Small tables with named rows and columns. After each table, cells are looked up by row and column.

totami:
	mogife	volek	tel	romufu	las	der	tosit	tabitoz	ganol	nos
vab	64	105	185	60	186	84	58	144	173	194
radutu	148	157	95	145	116	90	155	86	100	117
duto	152	86	51	134	42	173	134	160	122	53
dazule	144	163	106	148	147	70	144	78	89	127

ganol of dazule: 89
tosit of radutu: 155
der of duto: 173
volek of vab: 105
tel of duto: 51
las of radutu: 116
mogife of radutu: 148
las of duto: 42
tel of dazule: 106
volek of duto: 86
tosit of dazule: 144
ganol of vab: 173
Row with the largest nos: vab

tif:
	devola	zupa	pudak	zovife	palif	medo
busuf	0.548	0.555	0.391	0.676	0.197	0.398
pup	0.630	0.337	0.573	0.489	0.230	0.583
pepomat	0.476	0.353	0.491	0.404	0.406	0.487
febe	0.417	0.309	0.500	0.306	0.493	0.501
zusuton	0.285	0.797	0.130	0.772	0.358	0.110
dun	0.840	0.255	0.702	0.573	0.006	0.741
bizuno	0.456	0.534	0.376	0.559	0.337	0.380
mivub	0.395	0.467	0.393	0.462	0.450	0.392
ruf	0.816	0.171	0.742	0.473	0.061	0.770
fitefo	0.222	0.906	0.034	0.848	0.362	0.019

pepomat, palif -> 0.406
pepomat, pudak -> 0.491
dun, zovife -> 0.573
busuf, palif -> 0.197
zusuton, pudak -> 0.130
dun, pudak -> 0.702
pepomat, devola -> 0.476
febe, medo -> 0.501
pup, devola -> 0.630
ruf, zovife -> 0.473
bizuno, palif -> 0.337
busuf, pudak -> 0.391
ruf, palif -> 0.061

daber
         pubo  zed  poguto  ket  sog  kefaves  zam  ribovo  ribon  doliv
bog       232  139      61  152  155      148  178     166    114    113
bapagiz   169  150      68  205  197      117  133     165    103    190
gusavev   121  169      91  233  212      121   89     146    143    139
nir       116  179      94  228  195      121   83     136    157    124
pesolup   103  114     219  138  100      146  213     171    104    108
revi      232  134      68  144  155      164  174     177    123    101

What is the kefaves of pesolup in daber?
146
What is the ribovo of revi in daber?
177
What is the pubo of bog in daber?
232
What is the ribovo of bog in daber?
166
What is the doliv of revi in daber?
101
What is the sog of nir in daber?
195
What is the ket of gusavev in daber?
233
What is the pubo of gusavev in daber?
121
What is the zam of revi in daber?
174
What is the poguto of pesolup in daber?
219
What is the ket of pesolup in daber?
138
What is the ribon of bapagiz in daber?
103
What is the zed of nir in daber?
179
What is the ket of bog in daber?
152
What is the poguto of bapagiz in daber?
68
What is the ket of nir in daber?
228
Which row has the largest kefaves? revi

fitosom =
fields: limame, kalefe, tus, vezeze, pepav, tir, tev, gato
lorugap: [121, 123, 110, 124, 133, 119, 152, 112]
levu: [134, 169, 150, 129, 135, 63, 149, 152]
sevo: [118, 157, 116, 196, 96, 87, 135, 132]
tipebab: [120, 155, 126, 129, 139, 63, 135, 163]
raf: [131, 147, 122, 129, 124, 125, 129, 152]
resana: [153, 172, 149, 129, 122, 135, 138, 130]
madefi: [118, 123, 112, 126, 118, 105, 135, 152]
babi: [131, 147, 115, 158, 124, 105, 127, 152]
tibarek: [131, 139, 120, 124, 94, 135, 127, 161]
gizo: [124, 192, 176, 134, 128, 98, 142, 160]
karebu: [133, 147, 119, 190, 94, 85, 141, 112]
bezugin: [136, 131, 110, 129, 124, 115, 135, 152]

lorugap, gato -> 112
tibarek, tir -> 135
bezugin, tev -> 135
babi, gato -> 152
bezugin, kalefe -> 131
karebu, tev -> 141
raf, tus -> 122
tibarek, pepav -> 94
levu, vezeze -> 129
babi, pepav -> 124
lorugap, kalefe -> 123
sevo, gato -> 132
bezugin, limame -> 136

kiv.csv
,zuzug,duvino,savete,dep,feb
nol,226,87,190,128,136
ros,162,113,168,113,109
sar,61,211,109,156,173
panun,238,84,202,125,127
sek,49,200,117,161,150
litum,161,159,151,189,169
vis,221,116,177,144,116

What is the savete of vis in kiv?
177
What is the feb of vis in kiv?
116
What is the zuzug of ros in kiv?
162
What is the feb of sek in kiv?
150
What is the dep of ros in kiv?
113
What is the dep of litum in kiv?
189
What is the savete of nol in kiv?
190
What is the feb of sar in kiv?
173
What is the dep of sar in kiv?
156

fiselit =
|  | sisufiz | pitu | lobid | mibat | gudamus | rudev |
|---|---|---|---|---|---|---|
| ruteti | 79170 | 32612 | 71828 | 63151 | 54917 | 67633 |
| zigudev | 35276 | 87497 | 66358 | 49104 | 60572 | 57925 |
| fubigi | 64108 | 8744 | 44386 | 67224 | 35858 | 41351 |
| pelal | 35587 | 85348 | 80435 | 60359 | 62126 | 70925 |
| suso | 42083 | 20974 | 68125 | 67634 | 43065 | 70822 |
| fumin | 62592 | 83186 | 20613 | 40736 | 8284 | 55217 |
| pomasu | 70323 | 73587 | 66926 | 34274 | 35761 | 15472 |
| metumos | 2111 | 36792 | 50143 | 26536 | 22865 | 33105 |
| zivof | 61871 | 25375 | 93670 | 61295 | 46990 | 76328 |
| tezek | 46965 | 42495 | 29688 | 34319 | 84738 | 52625 |
| dar | 73026 | 59821 | 23293 | 57487 | 71755 | 30627 |

mibat of dar is 57487
lobid of pomasu is 66926
gudamus of fumin is 8284
gudamus of dar is 71755
pitu of metumos is 36792
pitu of fubigi is 8744
mibat of fumin is 40736
pitu of pomasu is 73587
gudamus of fubigi is 35858
pitu of ruteti is 32612
rudev of dar is 30627
gudamus of pomasu is 35761
lobid of suso is 68125
rudev of pomasu is 15472
gudamus of suso is 43065
lobid of metumos is 50143
mibat of zigudev is 49104
sisufiz of zigudev is 35276
sisufiz of fumin is 62592

